First come named moves, each a turn or a mirror, each shown by rows before and after it. For each pair of rows after them, which moves, in which order, take the first row to the second? The first pair is done for you.
naz:
[-0.40  1.94  1.74  0.73 -0.38 -4.09  1.66 -4.28  2.74 -2.03  0.07  0.23
  0.52 -3.70 -3.33  1.86  4.76  0.09  1.69  1.86  0.13  3.45 -0.37  0.89
  0.15] -> [-0.28  1.17  2.20  0.52 -2.15 -3.00  0.66 -1.45  4.49 -1.25  1.13  0.98
  1.38 -5.27 -0.68  2.30  5.07 -0.96  2.04  1.99  0.14  1.80 -1.96  0.83
  1.35]
[-0.92  0.72  0.44 -0.63 -2.13 -1.16  1.10 -2.63  2.56 -2.74  2.96 -1.18
  0.73  1.41 -1.54 -2.56  0.42  0.98 -0.64 -4.29  0.38  1.36 -1.52  0.50
 -0.44] -> [-0.83  0.30  0.61 -0.77 -2.95 -0.46  0.55 -1.31  3.43 -2.32  3.69 -0.46
  1.19  0.28 -0.22 -2.22  0.57  0.18 -0.17 -4.29  0.33  0.45 -2.43  0.46
  0.26]
[ 0.77 -0.64 -1.84 -0.17 -0.99  1.56  0.02  2.10  0.62  0.47  1.08  0.36
  0.03  0.13  1.86 -0.24 -0.60 -0.81 -1.25 -0.25  0.37 -1.68 -0.30 -0.44
  0.66] -> [ 0.80  0.34 -2.21  0.25  0.68  0.18  1.08 -0.99 -1.25 -0.32 -0.22 -0.58
 -0.60  2.03 -1.09 -1.13 -0.85  0.43 -1.60 -0.18  0.34  0.05  1.32 -0.26
 -0.64]
Tovu:
[-0.62 -2.52  1.39 -0.58  0.80  1.98  0.06 -0.25 -1.70  0.35 -0.98  0.00
  1.70 -2.13 -0.63  1.02 -1.68  1.15 -0.31  0.42 -0.70 -1.56  1.44 -0.35
  1.05] -> [-1.10 -2.04  1.25  0.30  0.54  1.47 -1.05 -0.67 -1.84  0.87 -1.17  0.42
  1.25 -2.76 -0.29  0.96 -1.49  0.71 -0.58  0.74 -0.51 -1.18  1.03 -1.09
  1.54]
[ 1.28  2.24  1.34  0.66 -2.14 -0.23 -0.06 -0.73 -2.53 -0.53 -3.66  2.55
 -1.97 -0.57  0.65  1.89  1.43 -0.45  1.22 -0.61  0.09  1.45 -2.27 -0.37
 -0.78] -> [ 0.61  2.89  0.70  1.17 -2.19 -1.22 -0.45 -1.70 -1.84 -0.98 -3.34  1.80
 -2.59  0.10  0.05  1.43  1.92 -0.26  1.14 -1.09  0.10  2.18 -2.30 -0.54
 -1.07]
[ 0.05  0.74 -0.49  0.42 -0.73 -2.05  0.19 -1.98 -2.45 -0.63 -0.19  0.44
 -1.98  2.55 -2.52 -1.15  0.23  0.23 -0.52 -0.32  0.27  1.01  0.30 -1.39
 -0.44] -> [ 0.36  0.23 -0.63 -0.40 -0.18 -1.28  1.29 -1.38 -2.36 -1.22  0.01  0.07
 -1.53  3.24 -2.81 -0.92  0.20  1.01 -0.45 -0.48  0.09  0.52  0.80 -0.79
 -0.97]
[-0.69  2.07  1.07 -2.33  2.17  0.09  2.09 -1.01  0.16 -0.63 -1.39 -1.11
  1.75  1.42 -2.82 -0.67  1.77  1.45  0.15  0.25  0.15 -0.12  1.75 -0.05
 -0.84] -> [-0.03  1.14  1.78 -2.87  1.93  1.12  2.82  0.01 -0.24  0.04 -2.10 -0.09
  2.48  0.70 -2.07  0.08  1.16  1.37  0.46  0.77  0.02 -0.92  1.68  0.10
 -0.46]
bazev:
[-2.02 -0.88 -3.49 -0.30  0.65 -0.67 -0.96  0.41  3.38  0.93  2.34 -1.40
 -0.28 -0.87 -3.32 -0.29 -2.52 -1.74  0.03 -2.67  2.16 -1.21 -1.76  0.65
  0.27] -> [-2.16 -0.86 -3.27  0.76  0.69 -0.96 -1.63  0.15  2.46  1.67  1.61 -0.67
  0.07 -2.25 -2.98  0.16 -2.93 -2.26  0.44 -2.46  2.43 -0.98 -1.89  0.68
  1.03]
[ 3.53 -1.40  1.82 -3.80 -1.76  4.58  0.79 -0.02 -1.40  0.74 -3.07  2.57
 -0.06  1.62  2.34  1.79  0.48  0.64 -0.49  0.61  1.70 -2.10 -0.18 -0.13
  0.67] -> [ 3.46 -0.38  2.68 -2.40 -2.99  2.97 -0.54 -0.80 -1.51  1.30 -3.69  2.94
 -1.32  0.16  2.21  1.79  1.75  0.07 -0.07  0.92  1.88 -1.06 -1.34 -1.32
  1.14]
[-0.30 -2.65 -0.95  0.01  2.02  3.07  1.17  0.29 -0.72  2.15 -1.32 -0.24
  4.68 -1.37  1.75  1.46 -3.64  1.28 -0.02 -0.42  1.77 -2.45  0.54  2.53
  2.48] -> [ 0.20  1.23  2.21  2.53 -2.84 -2.39 -2.40 -1.87  1.43  1.29 -1.92 -0.03
 -0.17 -3.92  1.03  0.56  3.22 -0.33  1.08  0.37  2.10  1.11 -3.60 -1.63
  2.21]
Pairs:
Each pair is two moves apart.
[ 0.15  0.79  0.79  1.06 -0.03 -2.49  0.28 -1.33 -0.60  0.17 -1.51  0.46
 -0.50 -0.97 -0.66 -0.96 -0.22 -1.25  2.36  0.85 -1.09  1.57 -1.47  0.69
  0.10] -> [-0.06  0.27  1.07  0.49 -0.90 -1.54 -0.19  0.34  1.09  0.11 -0.55  0.62
  0.02 -1.79  0.94 -0.77  0.30 -1.63  2.75  0.50 -1.17  0.41 -2.22  0.75
  0.58]
Tovu then naz
[ 1.51  0.78  1.17  0.02  0.57 -1.09  0.13 -1.80 -2.63 -1.97 -3.32 -2.01
  1.81 -0.66 -1.45 -0.76  0.13  0.28  0.45 -3.64 -1.28 -1.82  2.36  1.72
 -1.48] -> [ 1.56  0.41  2.42  0.07 -1.84 -0.18 -1.72  0.81 -0.60 -0.82 -2.15 -0.61
  2.28 -3.35  1.84 -0.12  1.34 -1.39  1.24 -3.29 -1.30 -3.14 -0.13  0.96
 -0.15]
bazev then naz
[ 1.86 -2.75  1.88 -1.05 -2.17  0.59  1.57  1.83  4.06  0.27 -0.18 -0.32
 -0.23 -1.01  2.52 -2.00  2.01  0.56  1.38 -2.52 -0.38  1.77  0.96  0.27
  1.42] -> [ 1.71 -2.52  2.13 -0.09 -2.84  0.38  0.68  1.55  3.62  1.05 -0.55  0.38
 -0.64 -2.02  2.99 -2.12  2.13 -0.15  1.19 -2.08 -0.23  1.97  0.29 -0.55
  2.01]
Tovu then Tovu
[ 0.62 -0.72  0.88 -1.07  1.47 -0.35 -0.22  2.60  1.84 -0.12 -1.31 -0.28
  0.25 -3.51  0.28  1.57  0.69 -0.05  3.66  0.55  0.34 -0.26 -1.18  0.32
  1.64] -> [-0.20  0.29  0.50  0.47  0.84 -1.71 -1.79  1.02  1.89 -0.27 -0.87 -0.78
 -1.14 -3.84 -0.05  0.77  1.17 -0.46  2.95  0.44  0.53  0.83 -1.41 -0.56
  1.83]
Tovu then Tovu
[ 1.40  1.53  1.40 -2.02 -0.16  1.90  0.05  2.59  1.16  3.26  0.40  0.80
  0.27 -0.74  2.22  2.63 -0.29 -0.91 -1.53  1.72  0.53 -1.63 -1.95 -0.40
  0.64] -> [ 0.98  1.94  0.75 -2.54 -0.97  1.14 -0.18  1.74  2.69  1.83  2.25 -0.46
 -1.23  1.49  1.70  1.66  1.01 -0.63 -2.73  0.90  0.33 -1.25 -2.21 -1.07
 -0.67]
Tovu then bazev
[ 0.76  0.00 -1.06 -0.23 -1.82 -1.08  0.55 -1.55 -4.57  1.51  2.02  0.14
 -4.88  2.26  0.22  0.82 -0.90  0.66  0.09  0.51  0.23  1.44 -2.97  1.15
  1.02] -> [ 0.70 -1.16 -1.07 -1.28 -2.34  0.80  0.45  1.03 -3.20  1.81  3.34  0.59
 -3.60  1.93  2.10  1.44 -1.65  0.43  0.23  0.36  0.05 -0.39 -3.51  1.72
  1.71]
bazev then naz
[-0.31 -1.75 -0.91  0.03  2.47  0.77 -0.35  0.14 -1.38  1.76  0.34  1.63
  3.19 -0.69  1.79  2.92 -4.08 -0.77  2.81  0.10 -2.00 -0.16  3.56  3.15
  3.27] -> [-1.62 -0.35 -1.41  2.62  1.28 -1.46 -3.39 -1.66 -1.75  2.53  0.34  1.81
  1.20 -2.04  1.85  2.02 -3.45 -1.78  2.12  0.01 -1.53  1.63  2.64  1.63
  3.82]
Tovu then Tovu
[ 1.47 -0.14  0.90 -2.95 -2.04  1.08  1.26  0.73  2.58 -1.80  0.88 -1.34
 -3.98  2.61 -0.89 -0.52  1.81 -0.89 -0.20  0.57 -0.14 -0.84 -0.86 -2.40
 -1.51] -> [ 1.61 -2.32  0.22 -2.16  0.74  4.11  1.73  2.40 -1.17  1.14 -1.57  1.31
  0.46 -0.39  0.89  1.34 -3.33 -1.30  0.34  1.59  0.25 -2.51  0.87 -0.31
  0.90]
Tovu then bazev
[-2.63 -0.79 -1.14 -0.11 -0.03  1.29 -1.28  4.65  2.04  0.22  3.90 -0.79
  4.30 -1.74  1.62 -0.76 -0.10 -0.30  1.03 -1.10 -0.25 -2.99 -1.10  1.04
 -0.33] -> [-2.51  0.62 -0.27  1.29 -1.81 -0.62 -2.96  3.90  2.03  0.57  3.51 -0.27
  2.72 -3.51  1.68 -0.97  1.52 -1.28  1.34 -0.67  0.03 -1.79 -2.57 -0.70
  0.21]
Tovu then bazev
[ 4.17 -0.04  1.79 -1.46  0.29 -0.63 -1.67  2.39  1.15  1.54 -0.12  1.15
 -1.06 -1.95  2.64  1.79 -0.34  1.64  3.87  0.40 -1.28 -0.45 -3.10  1.49
  0.21] -> [ 4.52  1.05  1.08 -1.20  2.61 -2.14  0.28 -1.09 -1.55  0.44 -1.98  0.32
 -1.87  0.78 -1.09  1.17 -0.73  3.33  3.30  0.63 -1.34  1.70 -0.68  1.67
 -1.44]
naz then Tovu
[ 1.63  1.02  2.14 -1.11 -0.14 -0.04  2.18  0.37  0.56 -1.59 -2.11  0.01
 -0.66  1.30 -1.19  0.27  1.22 -0.06  2.10  1.00  0.58  1.29 -1.03 -0.97
 -2.12] -> [ 1.33 -0.34  1.63 -1.88  0.49  2.08  2.38  2.40  0.59 -0.78 -1.75  0.77
  1.32  0.55  0.72  0.93 -0.67 -0.30  2.10  0.90  0.39 -0.16 -0.85  0.14
 -1.11]
naz then bazev
[ 0.22  2.08  2.83 -1.25  0.91 -0.60  2.58  0.37  1.99 -3.11 -2.16 -2.34
  1.22  0.51 -3.61  0.90  0.58 -0.13  1.88 -1.10 -2.21  2.88  0.82  0.48
 -1.65] -> [ 0.07  0.44  2.68 -0.88  1.28  1.78  1.59  2.91  1.61 -0.69 -2.24 -0.32
  4.34 -2.75 -0.61  2.04 -2.06 -1.39  2.18 -0.90 -1.96  0.77  0.74  1.46
  0.57]
bazev then naz
[ 0.19  0.18  0.03  1.53  1.37 -0.41 -0.84 -1.64 -2.34  1.75 -1.73  1.65
  1.26 -1.29 -0.32  0.01 -1.77 -0.44 -0.96  0.42  1.89  0.56  0.25 -0.27
 -0.03] -> [ 0.40  0.91  1.06 -0.13 -1.53 -1.41 -0.90 -0.80  1.84 -0.56  0.79  0.18
 -1.26  0.63 -0.16 -0.88  2.33 -0.15 -1.19 -0.24  1.47  0.51 -1.84 -1.92
 -1.66]
naz then bazev
[-1.21  0.33 -0.88  0.06  1.37 -0.76 -0.09  0.03  3.05 -1.63  1.56 -2.15
  0.68  0.80 -0.21 -0.64  0.79  0.33  0.71 -1.05 -0.57 -0.06 -0.58  1.22
 -0.45] -> [-0.60 -0.17 -0.11  1.26  1.90 -0.12 -0.35  0.52  0.66  0.43 -0.57 -0.11
  2.59 -2.50  0.84  0.70 -0.96 -0.53  1.59  0.03 -0.10 -0.61 -0.74  1.68
  1.37]
Tovu then bazev
[-2.73  0.88 -1.82  0.96  2.72 -0.43 -0.96 -2.67  0.66 -0.44  0.87 -1.95
  0.62  0.10 -1.79 -1.14  0.08  0.42 -0.35 -0.94 -1.24  0.78  1.30  0.70
  0.20] -> [-1.97 -0.66 -0.80 -0.65  1.63  2.06 -0.62  1.13  2.68  0.02  1.83 -1.17
  2.61 -1.08  0.81  0.01  0.06 -0.03  0.49 -0.95 -1.28 -1.69  0.47  1.49
  1.15]
Tovu then naz
[-0.50  1.07 -1.27  0.39 -0.30 -1.18 -2.21 -2.45 -1.01 -0.31  0.62 -1.10
 -2.92  1.32 -0.28 -1.53  0.10 -0.44 -1.74 -0.61  0.64  0.96  0.13 -2.46
 -0.79] -> [-0.39 -0.89 -2.03 -1.48  1.75  1.78  0.14 -0.76 -1.62 -0.28  0.77 -0.89
 -0.62  2.58  0.07 -0.82 -2.54  0.32 -1.88 -0.89  0.50 -0.91  1.73 -0.35
 -0.69]
bazev then Tovu
[-0.46 -0.29 -2.66 -0.30  0.42 -0.35 -1.29 -1.00 -1.33 -0.07  0.12 -0.22
 -1.73  2.68 -1.28 -0.79  0.16  1.07 -3.05 -0.71 -0.93  0.48  0.10 -0.16
 -1.55] -> [-0.01 -0.53 -2.04  0.95  0.88 -0.15 -1.76 -0.79 -3.14  2.03 -1.88  1.71
 -0.06 -0.39 -0.50  0.15 -1.50  0.19 -2.46  0.35 -0.61  0.30  0.36  0.26
  0.05]
Tovu then bazev
[ 0.41 -0.21 -3.83 -0.25 -0.79  1.13 -1.76 -0.61  2.65 -0.42  1.98 -3.11
 -2.36  3.85  1.61 -3.82  0.86  0.15  0.72 -2.49  0.76 -1.41 -0.74  0.58
 -0.34] -> [ 2.02 -1.65 -2.95 -1.87 -0.64  3.77  0.47  1.85  1.82  0.14  0.81 -1.75
 -0.37  3.49  2.45 -2.47 -0.20  0.13  1.36 -1.99  0.75 -3.17 -0.47  1.71
  0.09]
Tovu then Tovu
[ 0.34  0.51 -0.43  0.47 -2.12 -1.47 -1.91  0.37  4.00 -0.43  1.58 -1.13
  2.58 -3.12  0.52 -0.02  2.38 -0.83  1.42 -1.72 -0.24  0.06 -2.97 -1.35
  0.74] -> [-0.15 -1.18 -2.21 -1.01  0.52  1.00  0.18  1.31  3.43 -0.99  2.66 -2.05
  4.80 -0.74  0.58 -0.12 -0.42  0.41  0.80 -2.53 -0.43 -1.56 -0.60  1.05
  0.43]
Tovu then bazev
[ 0.16 -0.13  2.75 -2.91  1.07  1.01  4.02  2.94 -2.91 -0.34 -3.14  3.22
  3.24 -1.48  1.28  2.21 -0.31  0.71  2.58  0.60 -0.37 -2.22  0.62  1.89
 -0.57] -> [-1.43  1.89  2.35  1.52 -0.97 -2.28 -0.98  0.23 -4.18  1.65 -3.60  4.29
  0.30 -4.62  2.25  1.38  0.55 -1.66  1.82  0.97  0.63 -0.07 -1.27 -0.86
  0.97]
Tovu then Tovu
[ 0.57  3.05 -0.67  0.41 -1.24 -2.36 -0.73 -4.46 -2.72 -0.39 -0.42  1.69
 -4.23  2.97 -1.82 -0.36  0.78  0.08 -2.08  0.72  0.55  1.72 -0.45 -2.38
 -0.48] -> [-0.67  2.44 -0.01  0.20 -3.85 -1.14 -3.36 -1.00  1.56  0.19  2.68  1.76
 -3.55  0.76  2.20 -0.20  1.92 -1.68 -1.77 -0.09  0.39 -0.57 -3.11 -2.69
  0.91]
naz then Tovu
[ 0.59  1.57 -0.71 -1.37  0.11  3.81 -1.33  1.99  0.98  0.64  0.43  1.00
  1.67  0.82  2.31  0.91 -2.05 -0.16 -1.51 -0.47  1.42 -2.97 -0.64  0.83
 -0.07] -> [-0.22  2.61 -1.02  0.63 -0.77  2.02 -3.69  0.63  0.54  1.46  0.36  1.38
  0.53 -0.54  2.64  0.39 -1.54 -1.02 -1.94 -0.50  1.66 -1.87 -1.60 -0.65
  0.61]
Tovu then Tovu
[-0.05 -0.16  0.06 -0.79  0.63  2.54  0.72  0.63 -0.23 -0.99  1.58 -0.15
  1.01 -0.28  1.14  0.36 -0.27  0.73 -1.41  0.81 -0.38 -1.29  1.70  1.23
  0.49] -> [-0.04  1.38  0.70  1.38  0.41  0.07 -0.69 -1.85 -1.92 -0.50 -0.43  0.56
 -0.29 -1.89 -0.31  0.01  0.74  0.22 -1.13  1.73  0.02  0.99  1.39  0.02
  0.70]
bazev then naz
[ 0.68  1.13 -0.22 -5.53 -1.53  1.48  4.16  3.64 -0.81  0.30  0.22  1.23
  1.37  2.89 -0.77 -0.38 -0.16  0.29  3.05  1.64 -0.23 -1.73 -1.70  1.92
 -0.62] -> [ 1.03  1.45 -0.14 -4.44 -1.42  1.37  4.05  3.04 -2.96  1.34 -1.29  2.65
  1.03  1.90 -0.71  0.19 -0.83 -0.13  3.19  2.39  0.19 -1.38 -1.59  1.29
 -0.09]
naz then Tovu
[-1.02  0.99  1.13 -0.12 -0.27 -0.79 -0.41  1.57  3.71 -0.59  1.09  0.24
  2.84 -0.41  0.08  0.99 -0.08 -1.74  2.33  1.31  0.72  0.71  0.63 -3.63
  1.08] -> [-0.85  0.32  0.63 -0.92  0.30  0.23  0.27  2.26  3.47 -0.64  1.32  0.40
  3.38  0.42  0.30  1.13 -0.92 -1.72  2.02  1.39  0.67 -0.13  0.87 -2.85
  1.21]
bazev then Tovu
[ 1.43 -0.68 -0.70  0.94  0.25  0.09 -0.41  0.48  0.75  1.49  0.33 -2.13
 -1.82  0.93 -1.50 -2.84  1.55  1.75 -1.17  1.30 -0.08  4.67 -0.28  1.08
  1.05] -> [ 1.28 -2.16 -0.99  0.29  0.37  2.48 -0.43  3.12  1.25  2.54  0.87 -1.22
  0.18  0.04  0.73 -1.95 -0.15  1.09 -1.10  0.96 -0.32  2.31 -0.27  2.13
  2.10]
bazev then naz
[-0.85 -0.58 -2.35  0.32  2.50 -0.06  0.14 -1.07  0.37 -1.30  1.23 -0.41
  0.05  2.13 -1.18 -0.86 -1.53  1.11 -1.52 -0.72 -1.20 -0.38  1.62  1.19
 -1.03] -> [-0.52  1.03 -0.93  1.44  0.36 -2.50 -1.34 -2.15  1.17 -1.47  1.00 -0.41
 -1.98  0.86 -1.14 -1.12  1.28  0.21 -1.16 -0.31 -1.03  1.08 -0.08 -0.57
 -1.01]
bazev then bazev
[-1.69  1.28 -2.35  3.07  0.19  0.66 -0.15 -0.85 -2.87  2.35 -2.06  0.34
 -1.30  0.38  0.02 -0.12 -2.57 -1.13 -0.43  0.74  0.32  2.44  1.80  3.21
 -2.38] -> [-2.39  0.89 -2.11  3.59 -1.81  0.75 -2.45  0.84 -0.50  2.84 -0.23  0.63
 -1.32 -1.24  2.55 -0.03 -1.85 -2.46 -0.44  0.42  0.65  1.41 -0.32  2.66
 -1.50]
naz then Tovu
[ 0.70  2.06  1.70 -0.59 -0.35 -2.42  0.50 -2.07  0.72 -1.55 -1.19 -1.09
 -1.36  0.40 -1.65 -0.07  4.22 -0.81  2.01  0.12  0.28  2.14 -0.69 -1.54
 -0.71] -> [ 1.50  0.95  1.88 -2.29  0.48 -0.56  2.70 -0.43  0.92 -2.09 -1.22 -1.05
  0.14  1.43 -1.85  0.42  3.89  0.03  2.59  0.11 -0.15  0.99  0.19 -0.17
 -1.11]
Tovu then Tovu
[-0.42  0.11 -0.80 -0.31  0.09 -1.53 -0.64 -3.17 -0.87 -2.54  0.33  0.07
 -0.06 -0.47  3.46 -1.52 -1.18 -0.26  1.28  1.22  0.62  0.53  0.63 -0.66
  2.45] -> [-0.05 -0.25 -0.81 -1.75  0.32 -0.84  0.74 -2.65  0.28 -3.81  1.13 -0.80
 -0.23  1.52  2.90 -1.68 -0.83  0.53  1.13  0.78  0.32  0.07  0.77 -0.22
  1.60]
bazev then Tovu
[ 0.02  1.27  0.72  1.77  0.77 -2.74  0.54 -2.26  0.33 -0.32 -0.54 -0.87
 -0.03 -0.89 -1.80 -0.25  1.44  0.48  1.77 -0.47  0.20  1.56  0.53 -0.30
 -0.50] -> [-0.14 -0.44  0.55 -0.66  0.00 -0.01  1.10  1.28  3.63 -0.97  2.14 -1.26
  0.98  0.37  0.70  0.00  1.47  0.56  1.45 -1.41 -0.29 -1.34 -0.22  0.51
 -0.50]
naz then bazev
[-0.38 -0.02 -0.39 -1.62 -0.16  0.61  0.38  0.92  1.99 -1.00  1.68 -0.71
 -0.90  2.29  0.56 -0.62  0.53  0.74 -0.77 -0.61 -0.15 -0.54 -0.16 -0.61
 -0.71] -> [ 0.09 -0.12 -0.49 -1.82  0.57  0.59  1.54  0.38  0.81 -1.21  0.96 -0.51
 -0.77  2.90 -0.46 -0.45  0.19  1.19 -0.66 -0.36 -0.09 -0.18  0.63 -0.54
 -1.07]
Tovu then naz
[ 1.87  2.70  0.49  4.57  1.53 -4.73 -5.87 -1.84  2.00  1.90  0.08  0.46
  0.95 -2.22  0.68 -1.00 -1.32 -2.03  1.22 -1.59 -0.29  1.71  0.76  1.39
  1.31] -> [ 1.58  0.21 -1.97  1.62  4.59 -1.19 -2.79  0.27  1.50  1.37  1.42 -0.61
  3.70  0.92  0.84 -0.77 -5.24 -0.56  0.23 -2.35 -0.65 -0.60  3.57  4.17
  0.79]
bazev then bazev
[ 1.48  1.94  2.71  1.77 -1.01 -2.62 -0.19  1.25  4.18 -2.10 -3.23  1.46
  2.31 -4.92 -1.79  0.08  4.65 -1.40  4.50  1.04 -4.86 -0.33 -3.21 -3.06
  0.04] -> [ 1.33 -0.07  0.07 -2.80  2.45  0.73  4.41  2.11  4.79 -5.00 -0.89 -1.56
  3.46  2.06 -3.97 -0.67  2.24  1.64  2.91 -0.59 -5.63 -2.21  0.50 -0.28
 -3.02]
bazev then naz
